(in the rows, 128 means zero)
Each path below is one point turned by a fixed rotation once a step. After each direction that follows a path, write how fast that rotation turns it, in degrees each step (0 if it stays still).
Each turn is a multiple of 5 degrees from 10 to 175, or 0.
Each row of a path follows its step; steps can be skipped.
Path 1:
step 3: [127 136 121 133 116 127 130 129 130 123 130 129 130 127 134 137 136 123
 126 116 123 131 136 131 125 129 126 130 126 127 133 132 125 138 142 127
 114 121 115 140 123 132 135 127 132 128 135 132 129 127 117 123 127 127
 131 128 135 118 122 122 130 135 143 124 133 127 140 116 127 131]
step 4: [132 125 119 139 118 122 131 138 136 132 119 134 128 134 132 126 128 130
 135 128 118 126 129 130 124 131 119 137 118 126 137 129 129 125 131 126
 131 126 132 128 119 124 121 120 127 133 137 129 131 125 120 130 131 118
 126 132 138 110 133 125 120 140 130 113 131 126 134 129 125 135]
step 9: [125 123 121 129 124 134 129 123 124 129 125 125 132 127 132 123 131 125
 128 118 126 136 125 126 126 123 135 141 126 135 125 125 125 126 131 123
 135 118 126 142 130 124 134 115 128 135 122 133 120 121 131 130 122 120
 126 130 143 119 126 122 133 122 132 116 128 111 140 132 121 131]
step 10: [128 135 120 135 130 122 135 123 127 131 127 126 128 127 129 127 145 124
 127 124 123 121 137 134 120 125 125 139 125 125 132 135 132 124 130 128
 127 119 128 142 124 123 133 133 125 136 121 123 128 127 129 134 110 117
 137 132 142 125 129 121 126 133 136 125 120 138 133 130 131 124]
step 14: [142 123 120 127 135 121 136 125 124 129 135 133 136 127 119 128 143 124
 126 127 130 122 122 128 133 128 136 127 119 128 132 135 136 134 133 127
 135 128 138 139 130 133 134 123 128 133 125 129 119 125 125 119 124 118
 123 125 127 109 124 126 122 127 134 135 136 124 130 125 121 123]
step 18: [125 134 122 132 134 120 140 134 125 135 116 126 130 125 127 133 135 116
 130 132 126 130 126 133 126 124 133 135 120 134 131 137 124 125 144 128
 134 121 131 130 127 115 125 128 115 133 127 126 126 119 126 134 116 126
 141 135 128 117 125 131 130 135 133 131 130 137 138 121 131 127]
step 22: [140 127 121 126 127 122 134 133 121 125 132 138 126 127 125 134 130 133
 131 113 123 133 131 129 132 125 125 130 118 130 130 133 130 131 132 125
 136 121 128 137 126 134 132 131 130 130 131 128 130 122 119 125 121 114
 134 130 135 115 129 118 123 138 143 126 135 117 128 121 127 115]
step 25: [136 125 118 130 123 127 137 123 136 142 120 130 129 125 142 132 130 120
 131 133 121 126 125 139 119 132 124 137 129 129 119 140 135 130 131 122
 128 122 134 127 130 126 121 117 123 126 133 133 127 126 137 128 121 117
 126 140 126 126 121 130 116 121 124 130 126 127 133 127 126 136]
step 26: [134 121 125 130 131 121 142 118 128 131 117 133 125 125 128 141 130 128
 125 132 130 128 124 136 128 122 137 128 123 132 123 129 123 132 139 128
 148 125 128 131 137 125 136 137 126 128 132 130 124 123 131 123 124 120
 129 133 126 120 123 132 122 132 128 130 126 141 137 112 134 130]
step 27: [133 126 124 141 133 123 136 127 134 135 132 130 130 127 125 124 120 125
 136 125 135 132 131 122 126 117 137 122 125 138 131 117 129 136 141 121
 140 125 128 133 134 122 138 129 122 127 126 135 113 123 126 124 121 129
 124 121 133 126 127 119 121 127 126 119 135 121 139 128 130 121]
Speeds:
[129 128 130 130 128 129 128 129 127 132 126 130 131 127 130 128 130 128
 127 130 126 128 128 130 129 127 128 126 126 126 127 129 128 125 128 128
 128 128 128 123 131 126 128 128 126 127 126 128 128 128 127 128 128 130
 129 127 127 127 129 128 126 126 127 127 130 130 126 126 129 131]
55
[128 128 129 130 125 129 128 129 128 127 128 124 130 129 128 126 128 126
 128 128 129 129 127 127 132 126 130 127 129 130 130 127 125 131 128 129
 127 128 129 127 131 128 128 127 128 128 128 130 128 130 127 128 125 129
 130 126 126 127 127 128 131 128 130 129 126 127 131 127 128 130]
120
[127 128 131 128 126 130 130 126 128 127 127 129 129 128 127 128 132 127
 124 129 128 126 127 127 130 127 127 128 126 126 129 128 126 128 128 131
 128 129 129 129 128 129 132 125 126 128 129 128 127 127 130 125 132 127
 126 132 129 129 130 127 130 128 127 129 126 128 129 128 127 127]
155
[128 126 126 128 126 130 129 125 128 131 128 128 126 131 129 127 128 130
 127 127 127 124 129 126 129 127 129 128 129 127 129 128 127 126 126 130
 130 129 127 127 130 131 126 131 129 127 128 127 125 129 130 128 125 127
 127 128 130 129 126 127 125 130 130 128 125 129 128 128 127 129]
70
[127 127 126 129 131 126 130 127 133 130 131 127 130 129 126 128 129 128
 127 130 130 127 125 128 129 129 125 131 130 129 126 128 126 129 131 129
 131 129 129 127 129 126 127 130 128 126 130 127 128 128 128 128 130 131
 128 131 125 129 128 128 126 127 129 129 128 127 127 127 129 129]
55
[129 128 129 132 128 128 126 130 128 129 128 126 125 125 126 130 125 127
 129 128 126 125 129 127 130 127 128 128 127 128 129 128 128 128 131 129
 127 128 128 127 127 130 130 128 127 128 128 127 130 130 128 126 130 131
 126 127 127 128 126 128 126 127 131 125 127 129 130 131 128 129]
90
[127 132 129 130 133 129 129 126 125 128 128 124 127 129 127 126 130 128
 130 131 129 130 127 128 129 126 127 128 128 128 130 128 129 126 127 128
 129 129 129 129 127 128 126 127 126 130 126 128 126 127 126 130 129 128
 126 126 128 126 127 126 128 127 130 127 127 127 127 129 129 126]
80
[128 128 130 128 127 123 129 130 129 128 129 129 127 128 124 124 129 127
 128 129 127 124 129 129 129 128 126 127 127 125 130 129 130 129 129 126
 130 128 131 128 128 126 127 127 128 128 127 126 128 128 131 127 126 126
 131 125 127 127 129 128 127 131 126 128 128 129 128 129 128 128]
175
